Rows are one point carried round by a steady rotation, each followed by how many steps it has turned.
The counts run from 0 to 563.
95  84  86  82  79  101  112  89  95  98  103  82  120  72  116  101  88  96  115  86  93  122  85  112  83  106  91  93  82  93  96  86  92  91  85  68  103  89  115  95  101  109  109  111  92  83  132  140  123  121  95  114  97  99
59
112  116  86  93  90  116  118  93  106  83  89  94  111  94  108  85  98  104  52  112  127  106  107  89  113  122  91  105  122  83  80  107  111  109  93  109  96  78  78  98  91  108  97  65  73  98  99  89  88  104  112  129  120  71
520
103  106  105  105  120  102  107  107  98  79  127  96  67  61  120  98  90  95  114  98  88  110  80  99  94  109  91  76  109  114  86  92  119  86  107  111  128  91  80  114  89  90  104  95  111  79  117  82  101  99  87  83  108  82
350
102  100  119  102  91  130  102  89  103  111  67  127  105  114  87  89  93  93  98  132  116  104  128  93  90  99  81  97  98  100  129  108  109  131  85  114  83  100  132  123  120  94  99  104  100  85  93  100  115  112  125  97  122  105
111
96  83  83  70  110  110  84  77  84  135  100  104  115  112  77  79  95  87  117  97  80  93  102  104  113  73  112  124  112  100  87  83  100  104  108  89  110  97  77  111  102  90  101  113  79  71  120  107  108  110  92  113  97  69
224
79  71  106  84  96  107  116  99  84  104  105  118  108  88  123  88  87  96  109  84  74  126  94  122  90  89  101  110  91  89  78  90  70  98  73  90  73  122  101  107  106  85  104  86  119  89  91  119  124  76  99  133  89  102
494
100  100  70  113  97  64  79  85  101  114  87  84  127  98  103  99  105  114  93  129  109  97  110  127  126  101  88  112  102  89  105  101  87  131  107  90  108  112  86  101  60  111  111  100  94  111  106  113  84  119  104  101  87  123
133
86  92  92  118  111  96  94  95  105  133  79  138  83  121  101  77  104  112  98  105  110  93  125  99  97  73  92  104  78  79  115  87  95  114  105  92  105  118  83  112  101  103  100  101  119  76  101  87  78  79  96  77  109  113
280
105  109  111  131  108  80  89  106  121  98  96  97  104  106  115  111  100  105  100  111  109  109  97  83  104  113  83  85  93  101  131  106  130  123  76  126  73  108  90  112  94  85  95  87  100  110  102  88  124  100  122  115  118  116
184
104  103  72  82  96  110  111  100  119  95  114  65  113  79  120  90  90  113  135  88  91  103  94  69  119  97  88  100  107  81  116  108  96  94  67  110  98  74  91  108  120  100  103  79  71  102  128  90  102  93  112  106  111  105
178
93  90  120  76  104  93  120  109  95  72  104  96  96  83  97  90  95  106  116  64  112  92  90  109  81  67  90  106  122  100  98  82  76  71  100  85  76  88  99  97  117  103  126  103  80  77  96  105  99  98  87  116  107  136
436
101  98  77  104  102  69  92  77  106  114  102  87  125  128  117  117  84  111  121  90  84  110  97  96  119  98  100  137  99  95  115  111  105  107  100  92  70  122  103  81  115  80  103  103  126  104  109  95  114  102  110  136  101  106
329
103  107  81  81  69  118  99  86  103  91  113  80  116  123  99  110  89  113  87  98  105  109  119  85  143  105  107  115  102  94  107  131  108  105  112  107  124  72  107  116  87  97  95  94  87  108  106  99  59  107  106  99  97  92
251
117  98  130  75  91  114  111  132  97  66  134  97  96  83  104  112  104  106  85  79  102  95  84  100  87  109  110  119  115  98  72  96  69  80  110  106  108  102  93  105  104  113  90  72  93  106  87  105  103  72  97  117  104  83
90
96  119  117  123  96  104  85  118  85  91  116  125  79  95  101  110  100  109  80  79  121  98  109  97  95  96  107  71  85  124  89  80  93  87  115  109  111  94  82  102  77  105  92  101  89  79  119  97  85  97  104  97  113  61
81
91  88  87  63  109  111  92  83  89  123  100  112  96  117  91  104  110  90  116  94  81  79  104  95  107  85  106  105  94  102  88  87  90  83  103  87  120  108  80  101  87  96  98  137  86  59  127  117  108  114  86  103  94  76
223
95  111  100  70  92  104  116  107  92  74  118  100  120  89  104  106  99  104  92  99  103  98  93  93  118  90  113  79  88  99  76  91  55  86  66  109  107  81  90  82  92  98  108  82  79  107  128  121  108  104  114  125  89  92
236
92  98  114  136  84  108  101  116  80  129  95  113  98  83  87  81  116  115  78  104  93  108  98  134  84  112  104  95  86  110  97  81  117  120  122  93  108  109  85  118  90  108  94  100  96  112  80  100  82  106  87  91  92  81
139
101  95  74  98  97  89  92  95  99  127  89  124  110  81  130  89  80  107  94  87  90  127  101  97  95  124  94  111  94  87  109  88  94  120  97  92  93  94  63  125  80  96  100  83  96  88  107  104  94  97  118  113  111  66
343
101  91  105  100  91  71  119  99  110  91  122  113  106  92  96  66  106  106  122  116  88  119  86  110  82  96  86  111  94  85  109  82  94  116  77  87  103  105  104  116  127  84  90  85  117  122  96  93  111  109  86  103  108  124
121
92  119  98  125  95  88  86  105  94  114  78  88  110  103  74  80  93  112  111  123  113  86  98  80  137  96  69  85  128  112  105  109  130  112  87  107  102  119  90  107  122  96  88  102  83  104  108  84  83  112  114  80  123  100
456
106  101  125  103  116  86  118  117  84  93  99  139  99  53  86  71  89  95  101  123  112  94  80  118  81  90  88  69  99  118  90  72  78  95  92  94  98  90  73  103  95  119  110  87  80  111  105  107  104  97  102  82  105  104
290
108  101  114  97  93  84  99  119  109  116  114  97  107  87  108  91  104  104  84  84  101  122  106  101  110  125  86  125  96  82  108  106  105  90  86  64  119  121  88  127  89  100  74  85  116  123  73  116  76  91  106  85  124  107
194
124  93  102  118  99  111  90  110  104  83  110  82  86  78  93  111  87  82  99  89  115  114  79  89  85  117  69  78  106  98  123  108  133  80  133  83  127  104  120  111  86  106  84  108  99  86  114  107  92  111  89  66  100  85
200
119  83  85  87  118  117  109  90  120  120  92  74  116  122  92  127  117  86  94  115  89  96  99  88  114  118  102  109  107  82  120  139  111  92  102  96  98  114  116  101  77  85  96  120  104  104  93  101  125  108  96  95  82  116
42
97  103  101  112  88  74  89  96  109  113  108  109  105  131  121  112  94  118  124  72  87  117  98  92  94  100  112  122  74  89  118  92  118  106  94  104  72  129  100  88  121  75  90  106  129  98  110  91  118  94  93  130  112  116
330
118  101  112  102  118  70  89  70  97  110  96  133  88  115  92  91  83  93  104  123  101  105  109  116  91  86  97  126  106  100  116  93  122  126  127  86  83  96  102  107  110  103  110  95  132  110  94  85  95  90  100  96  117  123
275
97  101  111  54  95  109  114  104  89  113  101  117  109  110  96  114  96  105  103  66  93  91  97  95  113  84  115  119  80  115  104  98  79  72  94  87  87  96  90  90  109  125  121  113  81  101  98  130  87  79  109  115  103  107
163
112  102  89  111  96  92  92  123  111  90  98  72  132  69  104  124  103  116  104  94  112  83  90  86  105  126  76  83  112  92  110  109  76  83  92  102  115  132  97  90  94  109  92  94  82  100  124  113  108  117  112  91  87  107
464
93  104  110  109  101  114  88  93  85  120  101  79  88  109  78  108  99  83  118  84  102  110  99  102  101  84  87  78  95  111  125  109  133  76  97  83  109  108  140  93  107  82  102  139  103  77  107  110  101  115  93  77  103  101
50
128  101  66  106  117  95  96  91  97  92  104  65  113  75  99  101  87  81  92  89  113  119  96  113  92  103  84  97  120  73  93  105  93  78  123  70  117  94  118  83  95  96  118  90  107  77  117  95  100  103  92  86  92  87
205
111  130  116  99  75  103  99  102  86  64  122  78  105  74  101  103  78  112  102  79  119  114  103  116  82  99  90  99  115  111  117  102  99  85  117  87  106  86  140  101  110  95  114  96  93  95  107  96  72  124  101  101  124  101
259
106  111  94  95  117  119  100  118  107  100  86  107  94  96  88  105  89  100  103  108  112  72  102  61  125  102  83  70  104  115  111  111  102  89  110  116  126  101  80  107  90  110  97  112  74  88  122  89  76  92  117  59  101  86
23
113  87  105  103  123  84  101  114  125  88  132  105  87  98  110  108  114  90  78  68  113  103  96  95  92  93  111  96  88  75  102  85  88  84  99  108  111  86  67  107  54  105  90  75  97  101  88  98  98  65  83  106  92  104
358
104  106  82  98  106  106  91  101  115  126  93  64  91  97  125  108  117  106  86  105  96  94  115  92  122  142  92  108  103  82  109  128  129  100  92  95  128  119  90  125  76  90  92  102  104  90  94  102  91  108  108  82  126  103
192
109  108  101  72  110  74  97  83  111  118  94  82  119  101  86  90  103  109  127  119  99  74  94  84  122  104  89  120  118  112  108  101  126  95  96  94  104  89  67  108  102  116  94  101  65  104  109  105  94  126  109  97  127  111
451
99  94  129  76  107  76  108  108  127  108  92  127  104  121  94  109  123  112  105  105  109  75  102  69  104  107  86  100  79  98  105  80  102  91  79  96  99  118  64  98  104  116  80  111  95  101  110  110  106  102  99  99  119  138
449
112  87  84  83  130  117  93  66  92  128  74  108  93  114  84  114  106  71  92  125  89  79  107  99  105  94  110  103  86  107  83  108  107  94  121  93  114  101  93  88  87  104  113  131  108  70  124  109  121  95  102  90  96  76
219
116  98  121  73  100  115  103  123  96  57  111  81  90  85  108  120  93  99  97  97  100  86  82  96  101  107  100  115  134  116  72  117  74  92  118  118  110  112  100  111  99  118  103  79  91  93  96  97  106  86  103  107  98  99
91
93  87  63  111  98  78  103  77  103  119  101  105  83  114  122  89  111  97  93  111  80  116  98  100  125  96  113  111  75  88  68  94  127  119  97  105  113  81  69  98  88  93  97  89  108  107  119  89  112  87  85  116  99  80
70
80  119  120  81  101  115  130  119  90  89  100  129  87  98  103  93  76  113  120  90  109  93  91  78  112  85  89  74  104  115  96  105  99  75  75  95  86  106  95  93  135  82  101  111  102  88  114  87  92  95  114  91  121  103
172
87  97  82  110  103  120  105  94  77  128  99  119  109  96  100  77  79  92  76  77  90  135  103  118  84  77  114  87  94  82  106  89  100  99  96  73  77  92  116  93  97  73  109  98  108  82  97  100  104  87  98  113  95  70
489
113  123  125  117  111  77  102  110  121  103  124  103  104  86  109  108  109  108  99  97  111  117  95  87  97  109  100  72  67  105  135  94  138  100  72  113  93  82  88  100  91  92  91  89  104  121  99  98  112  100  112  111  128  110
185
